[[155 124 142 119 109]
 [136 112 111 130 125]
 [ 98 157 125 138 129]] -> 136

[[136 134 153 116]
 [151 100 120 145]] -> 136

[[117 140 101 119 133 146]
 [122 130 118 133 117 112]] -> 117

[[136 110 120 117 130 118 128]
 [130 124 127 102 137 121 136]] -> 136

[[122 145 125 116]
 [127 133 105 116]] -> 122

[[122 134 130 103 136 108 129]
 [143 148 131 144 129 120 111]
 [153 127 127 151 117 128 129]] -> 143

[[151 136 124 121]
 [141 139 128 128]
 [124 117 136 115]] -> 141

[[112 152 126 137 133 108]
 [151 147 140 122 132 142]
 [113 130 105 153 127 133]] -> 151

[[132 126 119 120 124 126]
 [140 123 101 105 115 122]] -> 132
---
[104 117 125 131 157 136 120]: 131, 157
[154 115 137 119 129 138 129]: 119, 154
[146 102 151 131 120 122 129]: 131, 151
[102 130 126 120 129]: 126, 130
[116 129 156 148 148 112 113]: 148, 156
[129 129 133 115 142 105 113]: 115, 142
[119 155 131 120 136 135 132]: 120, 155
[128 135 121 121 128 133 106]: 121, 135
[140 117 119 142 141 121 150]: 142, 150
---
[[121 134 130 127 128 125 149]
 [126 125 126 115 129 122 133]] 126

[[131 139 127 140 126 137]
 [154 122 101 126 148 120]] 101

[[127 126 134 136 133]
 [131 139 127 108 101]] 127

[[133 112 140 126 137 132]
 [129 104 131 127 140 134]] 131

[[128 107 129  99]
 [119 152 130 144]] 130

[[104 125 134 107]
 [136 129 114 131]] 114
---
[[150 121 141 139 122]
 [129 121 144 143 136]
 [119 115 147 141 139]] Answer: 147

[105 131 120 137 133 136] Answer: 120

[117 147 107 121 110 114 110] Answer: 107

[[128 128 129 130 140 128]
 [129 128 130 128 137 131]
 [157 137 140 128 140 127]] Answer: 140

[[136 154 104 113]
 [133 141 123 119]
 [135 146 109 116]] Answer: 109

[139 147 128 104 107 136 114] Answer: 128

[[116 116 133 151]
 [122 107 129 131]
 [ 98 125 128 131]] Answer: 128
---
[[120 153 114 129 111 150]
 [112 148 117 140 115 146]
 [118 153 125 141 115 151]] out 141

[[125 158 119 128 125 112]
 [125 138 128 119 125 115]
 [136 121 127 119 136 120]] out 119

[[129 118 120 132 106 131 138]
 [130 123 118 133 107 130 140]
 [125 127 120 137 104 124 131]] out 104

[[123 126 126 106]
 [114 128 119 126]
 [121 132 138 111]] out 132

[[148 130 115 111 114 127]
 [113 125 147 122 139 135]
 [127 129 120 157 127 120]] out 157

[[143 134 116 127 108 120 144]
 [104 129 129 140 138 135 126]
 [127 131 124 132 123 127 134]] out 123
---
115,113,116,151,105,134,100 ==> 116

138,106,135,110,135,127
115,142,128,118,106,107
==> 142

128,127,128,131,126,129,128
130,144,128,155,129,131,129
128,126,128,129,129,128,127
==> 128

117,105,133,104
121,107,122,116
==> 104

115,136,127,119,151,130,134
133,111,119,127,112,126,131
==> 119

116,109,128,138,131,125
135,138,150,141,138,124
120,128,132,119,120,101
==> 128

154,125,131,112,102,107 ==> 125

133,103,118,115,114,132
125,142,131,133,136,126
128,118,124,122,123,130
==> 118
---
122,149,145,98,144 gives 144
122,128,131,105,136,124,132 gives 132
134,132,119,99,125 gives 125
135,145,138,151,136 gives 136
116,124,126,157,103,141 gives 141
137,130,132,118,144,150 gives 150
136,147,110,117,129,100,126 gives 126
133,127,122,153,120,135,117 gives 117
154,101,116,140,119,121 gives 121
157,99,142,108 gives 108
---
[[141 136 139 128 151]
 [118 116 134 130 140]
 [138 137 107 132 141]] yields 134

[[122 123 114 110 139 158 146]
 [123 149 157 120 128 133 123]] yields 157

[[121 133 131 132 124]
 [101 131 132 132 127]
 [102 114 136 125 132]] yields 132

[[105 123 117 111 153 156]
 [126 133 128 123 105 125]
 [127 133 123 148 139 115]] yields 128

[[118 130 122 129 110]
 [142 123 136 121 154]
 [126 131 122 116 119]] yields 136

[[119 104 130 136 109]
 [122 128 136 135 133]] yields 136

[[151 137 123 143 115]
 [143 137 109 128 111]
 [114  99 128 130 130]] yields 109

[[128 126 157 154 129 141]
 [127 127 157 132 129 124]
 [128 127 147 141 127 107]] yields 157
